One vector is turned by the same rotation once a step. Each row is the vector after some number of steps, and that number follows the row.
The counts run from 0 to 185.
[  7  -9  11  -8  -1  -1   0  -1  10 -10   2  16  12  11  -7  -4  -5  -3
 -26  14  26   5  -4   5   6   0 -27   0  10  13  -6 -10  17   8 -14  -3
   5   7] : 172
[ -8 -11   2 -10  -8  -8   3  18  19  -1   1  11  22   5  -6   1 -11 -19
 -23  13  15  -6   6  -9   3   1 -17  15  -8  12  -3  -3  10   2 -10   5
  -2 -13] : 124
[ 10  -5   4 -20   5  -3   3  11  15   2   4  21  17  13 -19   6   2   5
 -29  12  14  -1  -5   1   6  -2  -4  -6   2  18 -12  -5   7   4  -9  -3
  -1   9] : 146
[  2  -7   6 -18  -9   3   1   4   7  -6   7  17  13   8  -5   6 -11  -4
 -29  12  27   1   1   7   9   1 -16  -9   3  10  -5 -10  20   9 -11 -12
   2   2] : 17
[  2  -4   4  -4   2 -11   7   9  22   5  -1  19  20  13 -15   0   0  -1
 -32   5  22  -3  -5  -1   3  -1  -9   4  -3  20  -7  -2   8   2 -12  11
   6   4] : 163
[ -4  -5   2 -12  -4   5   4   9  18  -4   0  13  16   6  -1   7 -10  -5
 -25   0  31  -8   1  16   0  -5 -15 -16  -9   7  -6  -2  17   7 -13 -13
  -1   0] : 0
[  9  -6   7  -7 -11  10   4   2  24 -10  -7  10  19   1  -9   7  -2   0
 -13   2   9   4 -19  -1  18  -4 -34   7   2   9  -2 -13   7   4 -10  -9
 -13  -5] : 87
[ -9 -10   9   3  -5   1  -6  19  20 -10  -1  10  14  14  -3   4 -16  -5
  -7   4  30 -10   5  -5  -2  -5 -17   1  -6  11 -11   5  13  -2 -18  -8
  -2  -7] : 11
[ -4  -7  17  -2  -5   1  -8  15  20  -5   5   8  17  13 -20   0 -11  14
 -12   8  30  -3 -10 -10   1  -4  -7   7  -6  18 -11  -3   9   0 -11  -4
   5  -1] : 92
[  4  -9   5 -11  -9  12   9   3  23 -10  -5  10  20  -3  -7   0 -15  -4
 -30  -3  11   1 -12   9  10  -3 -24  -3   1   5  -3 -10   4   3 -12  -2
 -11   9] : 71
[  0  -4   7 -17  -8   3  -6  13   6  -6  15  15  17  14 -14   6  -6   2
 -21  15  27  -1   2  -4   6   2  -9  -2   3  12  -3 -17  14  11 -10 -15
   2  -5] : 18
[  1  -7   4  -4   2  -7   8  16  21   0 -10  29  14   9   0  10  -3  -8
 -21   4   9   0  -4 -13  16   5 -17   1  -3  19 -12   5  16  -5 -17  -1
  -6  -5] : 23
[  2  -5  10 -11 -10   8  -8  16   8 -11  12  12  19  16 -12   7 -15   0
 -15   5  26  -7   3  -5   3   6 -15  -6  10   8  -3 -17   9   9 -14 -15
  -8  -1] : 101
[ -5 -11   4 -14 -13  -3   5   9  19  -4   1   3  22  -4  -9  -5 -10 -17
 -29  18  13   2  -4  -2   4  -8 -21  16 -10   8  -2  -8  10   4  -7   5
   1  -9] : 42
[  3 -13  14 -14  -1   4  -6  10  16 -10  -4  10  12   7 -14  -3   2  -4
  -6  24  14   4  -4  -8   5 -12 -24  13  -3  13 -15   2  14  -1 -16  -4
   1  -3] : 132
[  7  -3   5  -7   1  -6   3   6  10   0   5  24  12  15 -11   4  -1   5
 -30  10  28   2  -5   0   9   4 -10  -3   9  16  -7  -6  18   8 -15  -4
   6   6] : 90
[  3 -13   9 -18  -4  11   0  18  11 -12  10  15  19   9 -15   4 -15  -7
 -21   9  11  -5   2  -3   6   6 -14 -11   9   6  -5 -15   0   5 -13 -12
 -10   8] : 45
[  3 -15   9  -2   3  -3   1  20  16  -8  -4  21  15  15 -10   1 -12 -11
 -16  11   6  -4   2 -16   8   6 -19   8   6  16 -11   0   5  -2 -19   8
  -7   4] : 134
[  3  -9   7 -17  -4   5  -5   7  10 -10   8  11  14  10 -13  -2  -7  -6
 -24  14  28  -7   4  13  -5  -4 -17 -10   5   5  -6 -10   8  12 -14 -10
  -1   3] : 156
[ 11 -13  10 -14   0  12   6   5  16 -12  -5  20  14   2 -11  -1  -6  -6
 -23  10   2   4 -11  -1  15   0 -26  -4  10   9  -8  -7   6   2 -14  -3
 -10  13] : 144
[ -3  -4  -1 -16  -7   7   0  20  18  -5   0  16  22   4   0  17  -8 -10
 -17  -3  14 -13   3   0  10  -1 -17 -12  -9   6  -5  -4  13   1 -12 -20
 -13 -11] : 112
[  7  -9   8 -16  -7   3  -3   3  18 -11  -2   3  19   4 -16  -7   2  -9
 -11  22  14   1  -4   1   5 -12 -29  14  -2   7  -5 -13   5   8 -10  -1
  -3  -9] : 59
[ -4  -6   5  -7 -15  -1  10   1  19  -2   0   8  20  -2  -2   0 -11  -8
 -31   7  23   2 -12   5  11  -6 -22   9  -9  10   0  -8  16   3  -5   0
   4  -5] : 98
[ -1 -10   9  -9 -12   8  -3   9   7 -15  11  10  15  10  -6  -1 -18  -5
 -22   9  31  -1   2   4   4   2 -21  -5   7   5  -1 -13  17   9 -12 -11
  -1   2] : 100
[ -3  -7  -3 -16   0  -5   4  19  23   1  -6  17  20   3  -2  11  -1 -18
 -22   7  10  -9   4  -2   6  -5 -15  -2 -15  10 -11   3  13  -2 -12  -5
  -9 -12] : 40
[  3  -6  -2  -5  -5  -4   9  17  29  -2  -9  13  28   4  -8   4  -6 -11
 -24  -2   6 -11  -3  -1   7   1 -18   7  -5  11  -2  -8   0   0 -14   6
 -14  -3] : 152
[ -2  -7  11 -13  -3  11   1  18  22   0  -1  15  19   4 -17  12 -10  12
 -16   4  10   0 -17 -12  10  -6  -3  -1 -12  15 -16   6   6  -7 -10 -13
  -3   0] : 120
[ -4 -12  17 -10  -5  12  -2  21  22  -8   1  12  18   8 -19   4 -19   8
 -12   8  10  -2 -12 -14   4  -5  -6   1  -5  14 -16   5   3  -7 -10 -10
  -4   3] : 37
[ -7  -8  17   4  -5   7  -7  16  24 -12  -3   8  15  13 -15   3 -17   9
  -4   2  25  -5 -11  -7   3  -6 -15   3  -6  15 -14   3   7  -4 -16  -8
  -2  -2] : 93
[  2  -7  16 -10  -8  11  -9  14  17 -11   2   6  15  11 -18   9  -7  11
  -2  14  19   0 -12 -14  12  -3 -19   8  -2  13 -13  -6   9  -1 -13 -14
  -6 -10] : 20
[  0  -5  14  -1  -1   8  -2  14  28  -6  -6  11  19   9 -16   8 -10  15
  -6  -3  19  -6 -19  -6   7  -5 -13   2  -7  15 -15   2   4  -6 -12  -9
  -8   0] : 176
